In the rows, zero is written as 128.
One turn or mirror swaps these rows in pairs. Which row does each one swap with?
The rows were stretched afterwards, more along some directions than others.
kup: [119 143 113 128  98 104 100 158 130 141 148 126 147 135 113 146 117 133
 119 111 112 131 136 153 126 131 125 146 129]
lut: [117 135 134 106 150 119 130 138 106 126 148 153  95 104 114 131 125 131
 163 137 121 120 132 124 152 147 104 131 128]
tir: [134 120 145 149 165 142  93 116 145 141 126  96 151 133 159 120  91 120
 139 112 125 142 115 129 143 148 142 134 175]
Gava: [128 132 127 120 161 119  87 111 126 119 140 138  83 120 158 137 137 106
 158 125 103 139 116 103 151 152 110 125 136]
lig: [178 100 145 152 145 147 159 105 132 149 131 118  97 145 122 161 136 131
 136 121 124 124 110 117 147 104 125 100 145]
Puvak: [151 109 139 136 145 136 146 144 138 111 124 135 139 120 130 113 129 132
 122 133 118 134 104 154 142 126 140 125 161]
Sem: [118 114 137 108 125 114 171 155 141  93 131 135 125 135  96 136 185 134
 105 121 122  93 110 133 118 130 108 135 106]
mal: [127 164 110 116 129 162 141 145  79 145 107 157 118 125 138 145  68 151
 168 101 145 103 109 124 165 128 141 144 108]
Vopug: [ 95 142 122 116 140  92 107 128 123 137 148 133 121  96 162 124 121 118
 164 114 100 142 144 124 119 123 151 140 157]
veb: [159 149 167 120  87 120 118 120 118 123 129 125 118 128 127 143 122 144
 146 127 119 120 151 108 150  96 145  93 143]
tudu: [146 115 179 145 119 144 168 101 115  82 131 103 129 135 147 144 127 147
 116 103 142  98 125 149 127 100 156 130 137]
rit: [103 117 144 139 166  99 140 116 146 146 129 121 114 138 108 110 147 111
 139 143 118 113 128 129 112 137 102 125 165]
kuf: [143 137 153 165 122 140 141 127 133 113 113 109 169 155 139 131 115 142
  99 109 140 103 119 163 122 112 141 123 142]
Dono: [116 119 154 119 165 119 148 113 137 142 116 110 117 136 125 122 125 124
 143 141 131 113 140 118 114 125 116 127 150]
mivur: [137 142 149 153 125 121 131 150 127  91 104 115 167 118 125 120 119 144
 115 109 140 117 107 162 128 132 119 119 149]
zofi: [159 137 145 153 111 114 116 125 123 132 157 100 116 117 143 135 161 127
 173 100 121 138 130 151 161 121 119 132 113]
Zimit: [113 113 139 120 165 117 119 118 149 109 161  89 134 107 158 131 122 118
 138 108 103 135 133 148 104 135 142 135 154]
mes: [151 128 115 139 150 140 124 108 139 149 130 105 144 147 170 128 122 113
 134 100 119 132 111 142 130 151 147 146 136]
Femup: [142 153 134 127 110 124 159 149 111 149 119 161 140 145 105 143 145 159
 144 141 135 111 129 140 157 100 111 120 110]
Rane: [116  99 117 161 181 131 144 131 140 128 152 104 142 133 127 116 151 112
  92 118 121 112 101 148 112 137 106 151 133]
rosef: [132  79 138 158 150 101 174 127 128 120 157 103 152 107 150 129 179 138
 115 102 105 160 135 153 112  86 168 106 168]
dedo: [140 126 159 120  95 128 128 130 152 116 123 103 157 171 114 165 133 133
 116 129 127 114 122 140 136 116 129 129 132]
tisuf: [127 134 158 115 136 114 146 159 139  94 121 106 146 133 105  95 151 132
 120 132 130  82 114 135 114 123 100 153  99]
Luk: [161 120 170 115 119 110 126 126 160 132 132 109 138 149 108 117 163 104
 130 152 117  94 134 130 119 120 108 129 130]
Boz: [130 124 126 138 125 124 153 147 108 145 150 125 145 117  98 137 130 146
 112 110 127 135 149 155 136 128 146 126 145]
Nogir: [155 152 112 141 113 154 131 127  82 132 117 149 121 122 135 170  96 151
 152 100 134 150 124 127 171 124 156 114 131]
sukot: [122 121 188 130 138 116 113 119 153  74 116 118 125 145 133 160 151 143
 149 127 128 128 120 122 139 113 112 105 139]
raku: [103 141 155 117 144 100  98 133 107 123 140  96 140 132 163  93  89 121
 155 119 125  94 121 143 147 121 152 155 137]
Modav: [108 163 157  93 118 121 152 145  98 113 112 146 151 125 140 132  79 158
 163 128 128  68 122 150 130 104 133 137 135]
vate: [154 132 131 105 136 167 128 119 134 145 119 140 114 146 121 152  80 141
 108 118 134 129 148 107 141 148 152 139 146]
Tiz: [158  98 103 152 141 137 116 111 128 156 142 108 118 109 147 148 123 117
 152  83 120 149  99 129 152 137 160 144 157]
pokud: [161 148 165 126 104 128  97 128 125 137 116 142 145 134 129 156 116 139
 170 140 123 137 142 119 142 115 125  99 124]
bup: [100 136 156 146 145  90  94 108 124 130 159 106 114 122 176 117 117 114
 173 110 107 147 152 151 129 144 149 119 177]
rerol: [146 140 142 137 123 130 127  88 119 158 126 112 109 178 115 111 123 113
 114 118 125  88 120 139 137 138 144 146 146]
nobe: [146  82 100 143 131 119 158 107 116 149 161 128 149 123 165 146 148 118
 116  97  93 148 134 161  98 109 174 141 139]
gozod: [153 126 148 117 144 129 144 112 132 109 127 117 105 148  97 116 151 118
  95 148 128  86 116  97 114 124  91 131 118]
Des: [111 106 119 117 141 110 138 142 119 152 168 136 101 114 138 129 118 129
 152 131 106 146 139 130 123 115 156 135 160]
zitol: [137 151 136 112  96 141 107 130 140 140 106 119 137 143  89 135  91 143
 105 130 153 114 123 103 138 144 129 140 107]
Begu: [ 96 113 122 136 175 120 117 129 144 135 134  97 137 121 144 132 101 123
 112 113 117 144 128 154 144 137 146 145 199]
lal: [133 137 124 112 147 122 104 162 120 165 154 129 143 124 136 145  87 134
 155 135 116 117 143 132 139 130 125 134 140]
Megi: [125 144 145 121 134 116 129 148 135 112 107 136 162 143 135 134 129 127
 105 139 136 123 121 149 128 130 127 132 106]
Mab: [121 130 148 117 115 100 129 141 152 129 143 112 137 116 118 140 124 125
 124 137 116 114 130 146 141  86 138 133 149]
Mupun: [110 150 144  95 107 116 159 144 106 121 113 159 129 123 137 155  97 145
 158 134 134 108 134 147 136 108 150 131 147]
Mif: [156 111 153 137 145 143 157 117 150 120 111 108 141 131 141 114 133 132
 112 119 126 113 110 147 140 121 142 111 157]
zufa: [ 84 169 160 114 138 111 145 142 105  93 114 139  93 124 117 135 110 142
 139 122 149  88 122 123 147 129 109 137 114]
mep: [102 134 152 102 150 109 124 141 119  82 133 135 135 100 164 111 117 157
 147 122 110 120 134 151 126 121 135 126 170]
davek: [152 145 163 141 136 128 132 105  96  82 120 127 110 116 155 120 120 139
 140 118 127 110 112 145 149 112 127 112 156]
nar: [112 153 155 146 142 116 125 146 131 127  96 119 184 128 139 105 112 143
 121 140 159 127 143 136 128 123 133 126 130]
bukid: [116 128 151 128 163 128 166  85 108 142 123 120 112 143 145 111 124 130
 135 102 120  98 146 134 123 120 150 145 149]
Zup: [143 135 106 137 134 143 133  94 130 165 129 112 104 143 122 130 121  97
 118 122 127 139 121  95 139 144 145 139 124]
nabe: [145 138 156 133  95 110 122 160 154 114 141 128 157 122 113 168 143 126
 150 136 130 143 130 156 143 117 140 105 146]
mut: [132 130 106 140 124 143 150 112 137 184 121 137  94 153  95 124 124 108
 124 131 138 133 121  96 139 142 136 127 133]
mido: [149  99 150 155 131 132 157 114 118 101 148 112 130 136 140 138 136 142
 106 112 124 125 120 163 141 104 156 105 164]
mavif: [123 137 156 137 127 122 136 121 101  98 113 130 106 135 118 153 126 158
 117 102 126 124 138  92 129 110 131 103 120]
daz: [171 122 139 155 103 126 135 109 108  94 144 125 120 130 152 170 169 130
 139 110  94 144 132 138 131  95 138  94 129]
fumit: [125 150 144 134 167 141 115 116 136 108 109 122 124 127 146 120 113 103
 114 152 128 126 122 101 143 141 125 124 145]
kufo: [120  99 111 141 160 104 103 149 138 161 154 124 127 133 119 110 124 126
 121 151 117 157 120 125 151 128 136 118 173]
Gep: [151 113 126 157 174 140 130 129 155 140 126 101 124 141 115 128 138 118
  92 137 146 113 113 133 131 135  93 146 123]
bamo: [103 121 145 154 119 102 144 130 129 128 157 132 132 118 150 161 158 136
 147 102 103 149 146 179 132 109 150 104 161]
Litep: [118 132 148 122 158 139 137 142 160 147 117 116 156 154 138 154 125 130
 128 125 130 102 136 121 119 125 123 130 129]
zefu: [155 133 118 161 140 124 110 119 125 149 127 134 107 121 150 142 128 101
 143 129 117 151  89 118 174 125 126 115 130]
gade: [118 121 134 138 177 120 131 133 149 119 136  90 130 146 129 102 140 107
  96 135 138  91 105 130 130 138 102 151 122]
nobo: [118 129 121 133 193 140 135 146  95 149 140 115 127 121 117 100 117 155
 137 126 134  96 100 125 162 128 108 146 150]
gika: [103 135 132 100 112 108 147 145 122  98 141 147 144 106 143 153  93 141
 162 117 120 129 115 148 125 118 174 130 151]
mivi: [141  98 115 124 144 134 151 121 150 117 136 110 143 135 117 120 135 107
  80 118 110 109  94 132  91 148 119 149 133]
gul: [122 167 169 123 155 126  92 158 118 141 106 121 131 132 142 113  75 130
 182 145 155 106 133 129 157 135 117 141 125]
solaz: [128 124 149 146 148  93 120 139 150 144 144  91 143 111 100 116 133 110
 158 139 130 127 126 147 128 126 110 122 131]
Kad: [160 152 153 114 101 123 134 105 129 140 119 118 119 141 148 129 108 133
 161 113 122 106 147 122 132 114 153 119 143]

Swapped with mal: mut
Swapped with kufo: raku
Swapped with bukid: Femup
Swapped with bamo: Litep
Swapped with zofi: vate
Swapped with nabe: Zimit
Swapped with dedo: Begu
Swapped with pokud: Vopug
Swapped with Tiz: zitol
Swapped with Luk: mep

